In the data rows, zero lies at 4.5, halfway between 4 and 5.
What is the hidden score of each row? Scores go from 0 to 20, and 10 is about the middle. The score is a weighted sum of the row's numbers plus the product of two more (or one squared), each taken from its middle value.
[5 4 6 4 3 3 6 5 5 5 7 5 7 3 4 6 3 6 7 6 6 3 8 4 5 5 4 6 6 5 3 4] 11
[4 5 6 4 4 7 4 5 4 4 2 6 5 3 4 6 3 7 3 4 3 6 4 3 4 4 5 7 4 4 4 6] 11
[4 5 6 4 5 2 5 5 7 4 6 5 6 5 5 6 6 3 6 4 3 3 5 4 3 4 5 3 4 4 5 5] 11
[3 5 3 3 6 3 4 4 8 3 2 6 6 5 6 6 2 6 7 3 6 3 4 3 3 3 6 4 3 3 6 5] 4
[7 5 6 3 5 6 3 5 5 5 6 5 7 4 5 6 3 3 5 5 3 2 6 4 3 4 6 3 3 5 5 6] 7
[3 4 6 5 4 3 5 5 4 5 3 5 6 4 4 7 6 3 3 5 6 5 5 4 3 5 4 6 4 5 4 5] 7
[5 6 6 3 6 6 3 3 4 3 3 6 2 3 6 6 6 6 5 3 6 6 3 3 3 4 4 7 4 3 6 5] 13
[5 6 6 4 6 3 4 3 4 3 6 6 3 3 6 3 2 3 4 3 6 6 3 4 3 4 4 2 4 4 5 5] 4
[5 5 6 4 5 6 4 3 4 3 6 5 3 3 5 5 6 6 4 4 3 6 3 4 3 4 5 3 4 4 5 5] 8
[7 6 7 3 7 7 3 4 8 3 3 5 3 4 7 6 7 6 9 3 6 3 4 5 3 3 6 2 3 3 7 4] 13
[4 5 6 4 4 3 4 5 5 4 3 6 5 4 4 3 2 6 3 4 6 6 4 3 6 4 5 3 4 4 4 6] 8
[5 5 6 4 5 3 4 4 4 4 6 5 3 4 5 3 6 7 4 4 2 6 4 4 3 4 5 4 4 4 5 5] 13
[4 4 2 5 3 6 5 5 4 6 4 4 8 5 3 3 3 3 3 5 4 4 6 4 3 5 5 3 5 5 3 6] 14
[5 5 3 3 7 3 3 4 7 3 6 5 3 5 6 3 6 7 8 3 2 3 4 5 3 3 5 3 3 4 6 4] 13
[5 4 7 6 4 3 5 5 3 5 6 4 4 5 4 6 2 3 4 5 7 5 4 5 3 5 5 3 5 5 4 4] 4
[4 6 3 4 6 3 3 4 6 4 3 5 4 6 5 2 3 3 6 4 3 4 3 5 3 4 5 6 3 4 6 5] 15
[5 5 5 5 5 3 4 4 4 4 3 4 4 4 5 3 3 3 4 4 4 5 4 4 7 5 5 3 5 4 5 5] 10
[8 3 3 5 4 3 5 5 4 6 5 3 6 5 4 6 3 6 4 6 3 3 6 5 3 5 6 6 5 5 4 4] 5
[7 5 2 3 5 6 3 4 6 5 2 5 7 4 5 5 3 6 5 4 3 2 6 4 7 3 7 3 3 4 5 6] 10
[5 4 3 5 5 7 5 4 4 4 2 4 4 4 5 3 6 2 3 5 3 5 4 5 3 5 5 6 5 4 5 4] 12
[5 5 7 4 6 3 4 3 4 3 3 5 3 3 5 7 6 3 4 4 3 6 3 4 4 4 5 3 4 4 5 5] 12
[4 6 3 3 5 3 3 4 5 4 3 6 5 3 5 2 6 5 3 3 3 7 4 2 2 3 5 6 3 3 5 7] 12
[5 4 3 5 5 4 5 4 4 4 6 4 4 4 4 3 7 7 4 4 3 5 4 4 3 5 5 6 5 4 4 5] 15
[4 5 6 4 6 2 4 4 7 4 2 5 4 5 6 6 6 6 7 4 3 3 4 5 6 4 5 5 4 4 6 4] 14
[8 6 6 2 6 3 3 3 7 3 6 5 7 3 6 5 6 6 9 3 3 2 6 3 7 3 7 3 3 3 6 6] 9
[4 4 3 5 4 6 5 5 5 5 5 4 6 5 4 6 6 3 6 5 3 4 6 4 3 5 4 4 5 5 4 4] 8
[6 6 2 4 6 6 4 3 4 3 3 5 3 3 6 7 6 7 4 4 2 6 3 4 3 4 5 3 4 4 5 5] 16
[3 5 2 4 5 3 4 4 6 4 7 4 4 6 4 3 6 6 7 5 6 4 4 6 6 4 4 2 4 4 5 4] 15
[4 6 3 3 5 6 3 4 5 4 7 6 5 3 5 6 6 3 3 4 7 7 4 2 7 3 5 6 3 3 5 7] 16
[4 6 6 3 6 6 3 4 6 3 6 6 4 3 6 3 4 4 9 3 3 3 5 4 3 3 3 7 4 4 5 5] 12
[0 3 3 7 2 7 7 8 4 6 6 3 5 8 2 3 6 2 4 6 7 5 5 7 3 7 0 3 7 7 2 2] 7
[4 5 3 4 5 4 4 4 6 4 6 4 4 6 4 6 2 6 6 4 6 4 4 6 7 4 4 6 4 4 5 4] 13
[5 5 7 4 5 6 4 4 4 4 3 5 3 3 5 3 6 3 4 4 3 6 3 4 6 4 5 7 4 4 5 5] 12
[3 5 3 3 6 3 4 4 8 3 6 6 5 4 6 2 2 3 7 3 3 3 4 3 3 2 6 5 3 3 7 5] 14
[5 5 3 4 5 6 4 4 4 4 3 5 3 3 5 2 5 3 4 4 6 6 3 4 3 4 5 2 4 4 5 5] 9
[5 4 4 5 4 6 5 5 4 5 6 4 4 5 4 3 3 6 3 5 6 5 4 5 5 5 5 3 5 5 4 4] 5
[3 5 2 3 6 6 4 4 8 3 2 6 6 5 6 6 7 3 7 3 3 3 4 3 3 2 7 3 3 3 7 5] 9
[5 6 7 4 6 5 3 3 4 3 2 6 3 3 6 6 6 3 4 3 7 6 3 3 3 4 5 3 4 4 6 5] 13
[6 4 6 5 4 3 5 5 5 6 3 3 7 6 3 6 3 3 7 6 7 2 7 6 2 5 5 3 5 5 4 5] 5
[5 4 3 5 4 3 5 5 3 5 6 4 4 5 4 3 6 6 3 5 3 5 4 5 3 5 5 7 5 5 4 4] 10
[5 6 3 4 6 3 3 3 5 3 3 6 2 3 6 6 6 3 4 3 6 6 3 4 6 4 4 7 4 3 6 5] 13
[3 5 6 4 4 6 4 5 4 5 3 5 5 4 4 5 6 4 3 5 6 5 4 4 2 4 4 6 4 5 4 5] 15
[5 5 2 4 5 5 4 4 4 3 3 5 3 3 5 2 6 2 4 4 6 6 3 4 3 4 5 7 4 4 5 5] 14
[4 6 6 3 6 7 3 3 6 3 5 6 4 3 6 6 3 6 7 3 6 4 4 4 3 3 3 6 4 4 5 5] 10
[5 5 7 4 5 6 4 4 5 4 3 5 4 4 5 3 6 2 6 4 6 4 5 4 3 4 4 7 4 4 5 5] 14
[4 6 6 3 5 3 3 3 5 4 3 6 5 3 5 2 3 6 3 3 6 7 3 2 7 3 6 2 3 3 5 7] 7
[5 3 3 6 3 6 7 5 3 6 7 3 6 5 2 5 3 2 5 7 7 4 7 6 6 7 3 6 7 6 2 3] 4
[5 4 6 6 4 6 5 5 3 5 2 3 5 5 3 3 4 3 3 5 6 5 5 5 6 5 5 6 5 5 4 4] 14
[5 4 3 5 4 3 5 5 3 5 6 4 4 5 4 3 3 3 3 5 4 5 5 5 7 5 5 3 5 5 4 4] 12
[4 6 6 3 6 2 2 4 6 3 3 6 3 5 6 2 6 3 5 3 2 4 2 5 6 3 5 7 2 3 6 6] 14
[3 4 6 4 4 3 5 5 4 5 7 5 5 4 4 2 6 3 3 5 7 5 4 4 3 4 4 3 4 5 4 5] 5
[5 6 6 4 6 3 4 3 4 3 6 6 3 3 6 6 3 3 4 3 7 6 3 4 6 4 5 3 4 3 5 5] 5
[5 5 6 5 5 2 4 4 4 4 3 5 4 4 5 6 2 7 4 4 3 5 4 4 2 5 5 6 4 4 5 5] 10
[3 2 3 7 2 6 7 8 2 7 6 3 6 6 3 6 6 3 2 7 3 3 6 6 3 7 2 3 7 8 2 2] 10
[5 3 7 6 3 7 6 5 3 6 6 3 5 5 3 6 6 6 2 6 3 5 5 5 6 6 5 6 6 5 4 4] 7
[3 5 4 4 4 6 4 4 4 4 6 5 6 3 4 3 6 3 3 4 7 6 4 3 3 4 5 3 4 4 4 6] 9
[6 4 3 5 4 6 4 5 4 6 7 4 6 6 4 6 6 3 5 6 6 2 6 6 3 5 5 3 5 5 4 4] 9
[5 5 2 4 5 3 4 4 4 4 3 5 3 4 5 5 6 3 4 4 7 6 3 4 6 4 4 5 4 4 5 5] 10
[2 4 6 5 5 6 5 5 6 5 6 4 4 6 5 6 6 2 6 4 3 4 4 5 7 5 3 6 5 5 5 3] 16
[6 4 3 5 4 6 4 5 4 6 7 4 6 6 4 6 2 6 5 6 3 2 6 6 6 5 5 5 5 5 4 4] 5
[5 5 7 5 5 6 4 4 4 4 3 5 4 4 5 6 6 3 4 4 6 6 4 4 4 5 5 6 4 4 5 5] 9
[5 3 7 6 3 4 6 6 3 7 3 2 5 8 2 6 6 3 5 7 3 3 6 8 3 7 3 3 6 6 3 3] 6
[5 6 3 4 6 3 3 3 4 3 6 6 2 3 6 6 6 6 4 3 3 6 3 4 3 4 4 7 4 3 5 5] 12
[4 5 3 4 4 6 4 4 5 4 3 6 5 3 4 3 6 6 3 4 3 6 4 3 6 4 5 3 4 4 5 6] 10
[5 4 3 5 4 6 5 4 4 5 2 4 4 5 4 6 3 7 3 5 7 5 4 5 7 5 5 6 5 4 4 4] 9
[4 6 6 3 5 3 3 3 5 4 7 6 5 3 5 3 6 6 3 3 2 7 3 2 6 3 6 4 3 3 5 7] 11
[3 5 6 3 6 3 4 4 8 3 3 5 6 5 6 7 6 6 7 3 6 3 4 3 2 3 6 2 3 4 6 5] 8
[6 4 6 5 3 3 5 5 5 6 7 3 7 7 2 5 6 6 6 6 6 2 7 7 2 5 5 6 5 5 3 4] 8
[5 5 6 4 5 6 4 4 4 4 6 5 3 4 5 3 7 7 4 4 2 6 4 4 3 4 5 6 4 4 5 5] 11
[3 5 7 3 6 3 4 4 8 3 3 6 5 4 6 6 6 6 7 3 6 3 4 3 3 3 6 2 3 3 7 5] 8
[3 5 7 4 5 3 4 5 6 4 6 5 4 6 5 6 6 3 7 4 3 3 4 5 4 4 4 3 4 5 5 4] 13
[6 5 4 3 7 3 3 3 7 3 2 5 3 4 7 3 3 3 7 3 3 2 3 5 7 3 6 6 3 3 6 4] 13
[6 6 5 4 5 6 4 3 5 3 3 5 2 3 5 2 3 2 5 4 4 6 3 4 4 4 6 3 4 4 5 5] 13
[5 6 6 4 6 2 4 3 4 3 7 6 3 3 6 6 6 7 5 3 4 6 3 4 2 4 4 7 4 3 5 5] 8
[5 5 3 4 4 6 4 5 5 5 3 5 6 4 4 6 6 3 3 4 3 4 5 3 3 4 6 6 4 4 4 6] 17
[5 6 3 3 6 6 3 3 4 3 2 6 2 3 6 6 6 4 5 3 3 6 3 3 3 4 4 3 4 3 6 5] 12
[4 6 7 2 6 3 3 4 6 3 6 7 4 3 7 6 2 6 9 3 3 3 4 4 3 3 3 2 3 4 6 5] 1
[4 5 3 4 4 2 4 5 4 4 6 5 5 4 4 6 6 3 2 4 3 6 4 3 3 4 5 6 4 4 4 6] 13
[5 3 3 6 3 4 6 6 3 6 7 3 5 5 3 3 7 3 3 6 7 4 5 5 6 6 5 6 6 5 3 4] 9
[6 6 3 3 6 7 3 3 5 3 6 6 3 3 6 6 2 6 5 3 2 7 3 4 3 4 4 6 4 4 6 5] 2
[5 4 6 6 4 6 5 5 3 5 3 3 5 5 4 3 3 6 3 5 6 5 5 5 2 5 5 2 5 5 4 4] 11
[5 6 7 4 6 7 3 3 5 3 3 6 3 3 6 3 6 3 4 3 3 6 3 4 6 4 4 3 4 4 6 5] 11
[5 5 3 4 5 6 4 4 4 4 3 5 3 3 5 6 5 2 4 4 3 6 3 4 3 4 5 7 4 4 5 5] 10
[5 6 7 4 6 3 4 3 4 3 7 6 2 3 6 3 6 7 5 3 3 6 3 4 7 4 4 3 4 3 6 5] 9
[2 4 6 6 4 4 6 5 5 6 6 3 5 8 2 3 3 6 7 6 2 3 6 7 6 6 2 7 6 5 4 3] 11
[3 4 2 5 3 6 5 5 4 5 7 5 5 4 4 5 3 6 3 5 4 5 5 4 2 5 4 7 5 5 4 5] 6
[0 3 6 6 2 6 7 8 4 6 6 3 5 8 2 6 6 7 4 6 6 5 5 6 7 6 0 3 6 7 2 3] 13
[5 6 3 4 6 2 3 3 5 3 6 6 3 3 6 3 7 2 4 3 6 6 3 4 6 4 4 2 4 3 5 5] 10
[5 6 3 3 6 3 3 3 5 3 3 6 2 3 6 6 3 3 4 3 7 6 3 3 7 4 4 3 4 3 6 5] 12
[5 6 2 4 6 7 4 3 4 3 6 6 3 3 6 3 5 2 4 3 3 6 3 4 3 4 4 2 4 4 5 5] 13
[0 4 3 6 3 6 6 6 5 6 3 4 4 7 3 3 3 3 6 5 2 5 5 6 7 6 1 6 5 6 4 3] 10
[4 5 3 4 5 3 4 5 7 4 3 5 6 5 5 6 6 7 6 4 3 3 5 4 7 4 6 2 4 4 5 5] 12
[3 5 5 3 6 6 4 4 8 3 3 6 5 5 6 6 6 7 7 3 7 3 4 3 6 3 6 3 3 3 6 5] 9
[3 5 3 3 5 3 4 4 8 4 6 5 5 5 6 6 7 3 7 3 7 3 4 3 7 3 6 6 3 4 6 5] 19
[6 4 6 5 4 6 5 5 4 6 6 3 5 6 3 6 6 6 5 6 7 3 6 7 6 6 4 3 5 6 3 4] 8
[8 3 3 6 4 3 5 5 3 6 6 3 7 5 4 6 3 2 3 6 6 2 7 5 3 6 7 7 5 5 4 4] 10
[5 5 6 4 5 6 4 3 4 3 3 5 2 3 6 3 2 6 4 4 6 6 3 4 4 4 4 3 4 4 5 5] 9
[3 4 3 5 3 3 5 5 4 5 3 5 5 4 4 3 3 6 3 5 3 5 5 4 6 5 4 6 5 5 4 5] 8
[7 5 4 3 5 5 4 4 6 5 6 4 7 5 4 7 4 6 8 5 3 2 7 5 3 4 6 3 4 4 5 5] 5
[5 3 6 6 3 3 6 6 3 6 4 3 5 6 3 2 3 6 2 6 3 5 5 5 3 6 5 4 6 5 3 4] 7
[4 5 6 3 5 3 4 4 6 3 5 6 5 3 6 3 6 6 8 4 7 3 5 4 3 4 3 6 4 5 5 4] 8
[1 4 2 5 4 3 6 6 5 5 6 4 4 7 4 6 7 3 5 5 2 4 4 6 4 5 2 3 5 6 4 3] 11
[5 6 3 4 6 3 4 3 4 3 5 6 2 3 6 2 3 3 4 3 6 6 3 4 6 4 5 3 4 3 5 5] 8
[5 6 6 4 6 6 4 3 4 3 6 5 3 3 6 5 6 2 4 4 3 6 3 4 3 4 4 2 4 4 5 5] 10
[4 5 4 4 5 7 4 4 7 4 3 5 6 5 5 6 3 2 6 4 3 3 5 4 3 3 5 2 4 4 5 5] 9
[5 6 6 4 6 3 3 3 5 3 3 6 2 2 6 5 2 7 4 3 6 7 2 3 7 4 4 2 4 4 6 5] 8
[5 6 6 4 6 7 3 3 5 3 6 6 2 3 6 2 6 3 4 3 3 6 3 3 3 4 4 6 4 3 6 5] 15
[3 2 3 7 2 6 7 8 2 7 6 3 6 6 3 7 3 6 3 7 3 3 6 6 7 7 2 6 7 7 2 2] 5
[5 6 2 4 5 4 4 3 4 3 3 5 3 3 6 5 2 6 5 3 3 6 3 4 7 4 4 3 4 4 5 5] 8
[5 5 3 4 5 3 4 4 4 4 7 5 3 4 5 6 3 3 4 4 7 6 4 4 6 4 5 3 4 4 5 5] 17
[3 4 3 5 4 3 5 5 5 5 3 3 5 7 3 6 6 6 8 5 6 4 5 7 7 6 2 6 6 5 4 3] 8
[1 4 3 5 4 6 5 6 5 5 3 4 4 6 4 3 6 3 5 5 6 4 4 6 3 5 3 6 5 5 4 3] 11
[5 6 5 3 6 3 3 3 5 3 4 6 2 3 6 3 2 4 4 3 6 6 3 4 6 4 4 3 4 3 6 5] 10
[5 6 6 4 6 6 3 3 4 3 3 6 2 3 6 5 3 3 4 3 3 6 3 4 2 4 4 7 4 3 6 5] 11
[5 6 3 4 6 3 4 3 4 3 3 6 3 3 6 6 6 3 4 3 7 6 3 4 3 4 4 3 4 3 5 5] 11
[5 5 7 4 5 2 4 4 4 4 3 5 3 3 5 2 7 3 4 4 3 6 3 4 3 4 5 5 4 4 5 5] 12
[5 5 3 4 5 6 4 3 4 3 6 5 3 3 5 6 6 3 4 4 7 6 3 4 6 4 4 6 4 4 5 5] 10
[5 5 6 5 5 5 5 4 4 4 6 4 4 4 5 3 6 6 4 4 6 6 4 4 3 5 5 6 5 4 5 5] 9
[5 6 3 4 6 6 3 3 4 3 3 6 2 3 6 3 7 6 4 3 3 6 3 4 4 4 4 6 4 3 6 5] 19
[7 5 3 3 5 6 3 4 5 5 3 6 7 4 6 6 5 3 5 4 4 2 6 3 3 3 7 5 3 4 5 6] 15
[5 5 6 4 5 3 4 4 4 4 2 5 3 3 5 6 2 3 4 4 3 6 3 4 3 4 5 6 4 4 5 5] 10
[4 5 6 4 6 6 4 5 6 4 3 5 4 6 6 5 3 6 7 4 3 3 4 5 7 4 4 3 4 4 6 4] 8
[5 4 3 5 4 6 5 5 4 5 7 4 4 4 4 3 3 3 3 5 7 5 4 5 8 5 5 7 5 5 4 4] 8
[5 3 4 6 3 3 6 6 3 6 7 3 5 6 3 6 6 3 2 6 6 5 5 5 3 6 5 3 6 5 3 4] 7
[4 4 2 5 4 4 5 5 5 5 3 4 6 5 4 6 6 6 6 5 7 4 6 5 5 5 4 4 5 5 4 4] 7
[0 0 6 9 0 3 9 9 0 9 6 0 9 9 0 3 7 2 1 9 2 0 9 9 3 9 0 6 9 9 0 0] 19
[3 5 2 3 5 6 4 4 7 4 2 5 6 5 6 6 5 4 7 3 6 3 4 3 3 3 6 6 3 4 6 5] 9
[4 5 7 4 4 7 4 5 4 5 7 5 5 4 4 2 2 3 2 5 5 6 4 4 6 4 4 3 4 5 4 6] 6
[5 6 7 4 6 3 4 3 4 3 3 6 3 3 6 2 4 3 4 3 3 6 3 4 6 4 4 3 4 4 5 5] 9
[6 4 3 4 4 7 5 5 6 6 4 4 7 6 3 6 3 4 7 6 3 2 7 6 2 5 5 6 5 5 4 5] 5
[5 3 6 6 3 3 6 5 3 6 3 3 6 5 3 2 2 5 6 6 3 4 7 6 6 6 3 3 7 6 3 3] 5
[0 3 3 6 2 3 6 7 5 6 3 3 5 7 3 3 6 5 4 6 6 5 4 6 6 6 0 6 6 7 3 3] 12
[5 6 6 3 6 6 3 3 5 3 7 6 2 3 6 6 6 6 5 3 3 6 3 3 7 4 4 2 4 3 6 5] 13
[5 5 3 5 5 3 4 4 4 4 6 5 4 4 5 2 6 3 4 4 3 5 4 4 6 5 5 2 4 4 5 5] 9
[5 6 7 3 6 3 3 3 4 3 3 6 2 3 6 4 3 3 5 3 2 6 3 3 7 4 4 3 4 3 6 5] 14
[5 5 6 4 5 3 4 4 4 4 4 5 3 4 5 6 7 7 4 4 7 6 3 4 6 4 5 7 4 4 5 5] 11
[7 6 3 3 7 4 3 3 7 3 6 5 3 5 7 3 6 6 8 3 3 2 3 5 4 3 6 5 3 3 7 4] 13
[3 1 7 9 1 6 9 7 0 9 6 0 4 9 0 3 6 2 5 9 3 3 7 9 3 9 0 2 9 8 0 0] 10
[5 5 2 5 5 7 4 4 4 4 4 5 3 4 5 6 3 6 4 4 7 6 4 4 3 5 5 3 5 4 5 5] 8
[5 3 3 6 4 3 5 6 4 6 3 3 5 7 3 6 3 4 5 7 3 2 6 7 6 6 4 7 6 6 3 3] 11
[5 6 7 3 6 6 3 3 5 3 6 6 2 3 6 7 7 4 4 3 2 6 3 4 3 4 5 6 4 3 5 5] 13
[5 4 6 5 4 3 5 5 4 5 6 4 4 5 4 7 6 6 3 5 3 5 4 5 7 5 5 3 5 5 4 4] 15
[5 6 2 3 6 3 3 3 5 3 2 6 2 3 6 6 6 6 5 3 3 6 3 3 3 4 4 3 4 3 6 5] 11
[5 4 3 4 3 3 6 5 4 5 3 4 7 3 4 2 6 2 7 5 2 3 7 4 6 5 3 6 6 5 3 4] 9
[5 5 6 4 5 6 4 4 4 4 3 5 3 4 5 3 2 5 4 4 3 5 4 4 6 4 5 6 4 4 5 5] 11
[5 5 2 4 5 3 4 4 4 4 6 5 3 4 5 3 6 6 4 4 2 6 4 4 3 4 5 6 4 4 5 5] 11
[5 6 6 4 6 2 4 3 4 3 3 6 3 3 6 5 2 2 4 3 3 6 3 4 3 4 4 6 4 4 5 5] 7
[5 4 6 5 5 6 5 4 4 5 6 4 4 4 4 6 6 3 4 5 4 5 4 5 6 5 5 3 5 5 5 4] 6
[3 5 3 3 6 6 4 4 9 3 6 6 5 5 7 5 6 2 7 2 4 3 4 3 3 2 6 7 2 3 7 5] 14
[5 0 6 9 0 6 8 8 1 9 3 0 8 9 0 7 6 3 0 9 3 3 8 7 6 8 6 3 8 7 1 2] 9
[3 5 3 3 5 6 4 4 7 4 6 5 6 5 6 6 2 6 7 3 7 3 4 3 3 3 6 6 3 4 6 5] 3
[5 2 3 7 3 2 6 6 3 7 6 2 6 6 2 6 6 2 2 6 7 4 6 6 6 6 5 6 6 6 3 4] 8
[5 4 6 5 4 3 5 4 4 5 7 4 4 5 4 4 6 5 3 5 7 5 4 5 6 5 5 2 5 5 4 4] 7
[4 4 3 5 4 3 5 4 6 5 3 4 6 4 4 2 7 3 6 5 6 3 6 5 6 4 4 2 5 5 4 4] 12
[3 5 2 4 4 6 4 5 4 5 2 5 5 4 4 2 7 3 3 4 3 6 4 3 3 4 5 3 4 4 4 6] 14
[4 5 6 4 6 3 4 5 6 4 3 5 4 6 6 6 6 5 7 4 3 3 4 5 5 4 4 3 4 4 6 4] 11
[3 3 3 5 2 7 6 6 4 6 7 4 8 5 2 2 3 4 3 6 6 5 7 4 3 5 5 6 5 5 3 5] 2
[6 4 3 5 4 3 4 5 4 6 3 4 6 6 4 2 2 6 5 6 6 2 6 6 2 5 5 2 5 5 4 4] 15
[6 5 3 3 5 3 3 4 6 4 7 6 5 3 5 2 3 4 3 3 3 4 4 3 7 3 7 3 3 4 6 6] 6
[5 4 7 4 4 5 4 5 5 5 3 5 7 4 4 4 3 3 3 5 3 4 5 3 3 4 6 4 4 4 4 6] 7
[5 5 3 4 5 3 4 4 5 4 2 5 5 4 5 7 6 6 6 4 6 4 5 4 4 4 4 3 4 4 5 5] 10
[5 4 3 5 5 3 5 4 4 4 6 4 4 4 4 6 2 3 3 5 3 5 4 4 3 5 5 3 5 4 5 5] 6
[4 4 7 5 4 3 5 5 5 5 3 4 6 5 4 5 5 6 6 5 3 3 6 4 6 5 4 6 5 5 4 4] 12
[5 3 2 6 3 7 5 5 3 6 3 3 5 5 3 6 6 2 3 6 3 5 5 5 6 6 5 7 5 5 4 4] 10
[7 6 3 3 7 7 3 3 7 3 3 5 3 4 7 6 6 3 8 3 6 2 4 5 6 3 6 6 3 3 7 4] 14
[7 5 4 2 5 3 2 4 6 4 3 6 7 3 6 3 3 7 5 4 6 2 6 3 3 3 8 3 3 4 5 6] 6
[0 3 2 7 2 6 7 8 4 6 6 3 5 8 2 3 5 6 4 6 5 5 5 6 3 6 0 2 6 7 2 3] 10
[4 6 7 3 6 5 2 4 6 4 3 6 3 5 5 7 3 6 5 4 4 4 3 5 3 3 5 6 3 4 6 6] 10
[5 3 6 6 3 6 6 5 3 6 4 3 6 5 3 6 6 3 5 6 3 4 7 6 3 6 3 6 7 6 3 3] 6
[5 3 3 6 3 3 6 6 3 6 3 3 5 6 3 6 6 5 2 6 6 5 5 5 7 6 5 3 5 5 4 4] 8
[5 4 2 5 3 3 6 5 4 5 6 4 7 3 4 3 7 6 6 6 7 3 8 4 3 5 3 6 6 5 3 4] 13
[5 5 3 3 5 3 4 4 5 4 3 5 6 4 5 6 2 3 3 4 7 4 5 3 2 3 7 6 3 4 5 6] 7
[5 5 6 4 5 7 4 4 4 4 3 5 3 4 5 7 3 6 4 4 7 6 3 4 3 4 5 3 4 4 5 5] 6
[4 6 6 3 5 7 3 4 6 3 4 6 4 4 5 5 6 3 7 4 3 4 4 4 7 4 4 4 4 4 5 5] 13
[5 5 3 4 5 3 4 3 4 3 3 5 3 3 5 6 5 7 4 4 6 6 3 4 4 4 5 5 4 4 5 5] 10
[6 4 3 4 4 3 4 5 4 5 3 4 6 5 5 6 4 3 6 5 3 2 6 5 7 4 6 3 4 5 4 5] 9
[5 5 7 4 5 6 4 4 4 4 3 5 3 4 5 3 6 6 4 4 6 6 3 4 3 4 5 3 4 4 5 5] 10
[5 6 3 4 6 3 3 3 4 3 4 6 2 3 6 2 6 2 4 3 4 6 3 4 4 4 4 4 4 3 6 5] 11
[7 6 2 3 7 6 3 3 7 3 6 5 3 5 7 5 3 6 8 3 3 2 4 5 2 3 6 6 3 3 7 4] 11
[4 5 6 4 4 3 4 5 4 5 3 5 5 4 4 2 4 6 2 4 6 5 4 3 3 4 5 3 4 4 4 6] 14
[2 0 3 8 0 2 8 9 0 8 2 1 7 7 2 3 3 7 2 8 6 2 8 8 6 9 0 7 9 9 0 0] 8
[1 3 3 7 3 3 8 6 5 7 4 1 6 8 1 7 3 7 9 7 3 3 7 8 7 7 0 2 8 6 2 1] 17
[5 6 6 4 6 3 3 3 4 3 7 6 2 3 6 6 7 7 4 3 3 6 3 4 7 4 4 3 4 3 6 5] 12
[5 5 3 4 6 2 4 4 6 3 3 5 4 5 6 3 3 6 7 3 6 3 4 5 3 4 5 3 4 4 6 4] 7
[5 3 6 6 3 3 6 5 3 6 3 3 6 5 3 6 3 3 5 6 3 4 7 6 7 6 3 3 6 6 3 3] 11
[5 5 5 4 5 6 4 4 4 4 3 5 3 4 5 6 3 2 4 4 3 5 4 4 6 4 5 6 4 4 5 5] 13
[4 5 7 4 5 6 4 4 6 4 3 4 4 6 4 6 5 7 6 4 6 4 4 6 3 4 4 3 4 4 5 4] 10
[2 3 2 6 1 3 7 6 4 7 3 3 9 6 1 2 3 7 2 7 4 5 8 5 6 6 4 6 6 6 2 5] 8
[5 5 4 4 5 3 4 3 4 3 6 5 3 3 5 2 2 6 4 4 6 6 3 4 6 4 5 3 4 4 5 5] 7
[2 3 3 6 3 3 7 5 5 6 3 2 6 8 2 5 5 3 8 6 3 3 7 8 6 6 1 3 7 6 3 2] 16
